rotation steps, each row followed by its count of steps:
The counts run from 0 to 167.
[149 125 116  89 112 106 122 153  85 126  92 179 128 137 150  91 156] -> 167
[158 121 111  55 157 107 127 143 127  93 109 157 144 158 149 106 148] -> 10
[139 152  89 117 116 142 127 147  93 147  93 169 171  90 100 132 145] -> 107
[ 97 111 132 140 117 117 157  98 154 125 127 110 129 142  76 160  77] -> 123
[ 96 105 120 105  65  99 149 131 146 116 103 125 113 167 132 110  88] -> 122
[126 103 149 142  97  88 138 120  71 156 107 163  86 142 137 103 124] -> 44
[131 139  90  73 142 136 130 140 164  98 109 124 181 135  96 149 118] -> 111
[117 126 138 155 151 129 158  96 113 146 132 125 137 117  58 167 102] -> 13
[134 107 160 162 153 108 144  96  74 157 133 151 100 129  92 138 124] -> 137
[132 116 130 129  88  97 133 140  70 151  91 175 102 144 143  92 132] -> 85
[143 137 130 135 179 142 140 109 106 144 132 142 154 103  59 164 127] -> 101
[124  92 165 112 157  82 147  93 119 119 136 138  94 182 126 124 111] -> 45
[116 150  80  80 111 138 134 145 154 108 102 129 179 117  99 139 114] -> 47
[157 112 138  82 196 102 133 117 124 109 131 157 126 164 128 128 144] -> 115
[147 153  98 106 121 132 126 152  78 142 101 172 160  99 107 117 155] -> 84
[ 97 125  95 113  61 126 147 139 147 128  88 123 145 139 114 130  96] -> 117
[138 127 111  60 157 114 133 138 162  86 117 138 161 161 123 130 125] -> 157
[133 152  96  94 145 143 139 140 142 116 112 136 184 108  83 153 120] -> 65
[146 123 119  62 170 107 133 132 150  88 122 143 141 163 122 129 128] -> 28
[113  90 150 117  98  85 143 112 119 124 115 143  87 177 150 104 106] -> 127
[121  86 159 133 130  80 140 102 103 132 124 143  82 176 133 115 106] -> 109
[ 95 130 108 148  64 129 146 132 124 149 101 123 135 117  92 134  87] -> 30
[131 120 125 137  85 108 135 132  64 159  98 167 109 135 131 100 136] -> 108
[118 149  88 122  83 143 138 153 101 150  88 147 167  97  95 129 123] -> 89
[103  88 140 119  89  81 146 112 134 118 112 134  92 178 134 106  90] -> 104
[ 89 114 114 112  67 115 144 129 148 115  99 115 125 154 124 121  81] -> 99
[101 115 103  93  66 107 142 142 149 108  91 130 133 159 138 105  97] -> 163
[110 155  85 116  79 138 137 149 121 139  87 137 168 103  96 134 112] -> 112
[131  94 165 141 132  87 148 104  87 140 126 156  85 155 125 115 119] -> 132
[130 145  97  82 144 142 131 139 153 110 110 127 183 120  89 152 114] -> 88
[169 127 134  84 187 110 123 136 101 110 122 170 139 144 131 116 157] -> 97
[134 160  89 110 108 148 126 155 100 141  93 150 176  97  91 134 132] -> 130
[134 122 113 119  93 109 132 151  63 152  88 174 128 122 134  95 147] -> 149
[129 135  87  58 124 123 126 150 162  93 101 131 163 145 126 126 121] -> 93
[107 107 140 113 147 109 155  98 169 111 132 109 130 156  84 164  84] -> 105
[152 155  96 106 146 144 129 147  92 145 106 158 171  94  89 136 148] -> 148
[ 89 107 129 127  83 109 155 112 152 127 112 109 123 155  95 140  70] -> 35
[135 145 104 116 170 147 142 123 126 131 123 139 174  98  69 167 125] -> 83
[156 141 109  95 128 122 117 154  77 136  93 178 145 120 136 104 159] -> 38
[143 100 155  96 183  99 135 105 119 110 139 146 111 175 118 135 128] -> 156
[166 145 112 104 159 130 120 145  78 141 102 184 152 109 116 112 160] -> 102
[ 94  99 141 123 107 103 157 101 153 121 128 108 105 171 108 135  74] -> 17
[158 115 151 108 202 105 131 107  91 127 137 160 118 145 109 136 149] -> 9
[131 136 126 125 169 139 144 104 121 135 133 133 160 110  51 172 116] -> 124
[147 124 115  81 117 102 123 157  95 116  88 171 128 149 159  91 143] -> 144
[ 90 123 109 136  57 115 153 129 138 135  99 121 137 132  99 133  80] -> 53
[128 100 158 155 121  87 146 105  71 157 115 156  85 148 123 117 121] -> 3
[124 140  87  71 117 132 130 150 166  94 100 129 171 134 114 136 116] -> 70
[105 119 137 169 103 121 153 111  95 166 112 138 121 116  74 150 105] -> 95
[164 122 145 105 205 107 133 116  95 128 129 175 128 143 115 128 146] -> 161
[120 138  89  80  90 130 134 150 155 103  95 132 166 138 121 116 111] -> 29
[152 116 141  73 197 100 129 117 133 100 130 148 131 170 118 124 127] -> 92
[102 125 101  99  64 112 144 143 150 111  91 125 141 148 123 113  92] -> 140
[127 156  82  94 112 143 132 146 141 119 104 131 183 110  86 141 122] -> 24
[ 98 142  94 132  57 135 145 146 122 148  95 132 150 111  96 128 101] -> 71
[158 123 120  69 157 109 126 148 105 102 105 172 136 145 146 105 156] -> 33
[136 141 111 122 103 122 131 148  71 155  91 176 142 106 125 106 152] -> 20
[140 156 103 113 154 148 132 138 107 138 109 152 174  95  72 153 145] -> 19
[101 123 137 158 123 123 160  98 123 155 133 114 127 124  61 164  89] -> 77
[106 147  79 105  73 136 141 149 138 130  91 132 169 115  98 134 107] -> 135
[115 105 128 103  80  90 139 131 119 114 100 146 104 172 154  91 110] -> 16
[127 122 155 166 137 113 153  96  79 168 130 147 111 123  85 144 115] -> 8
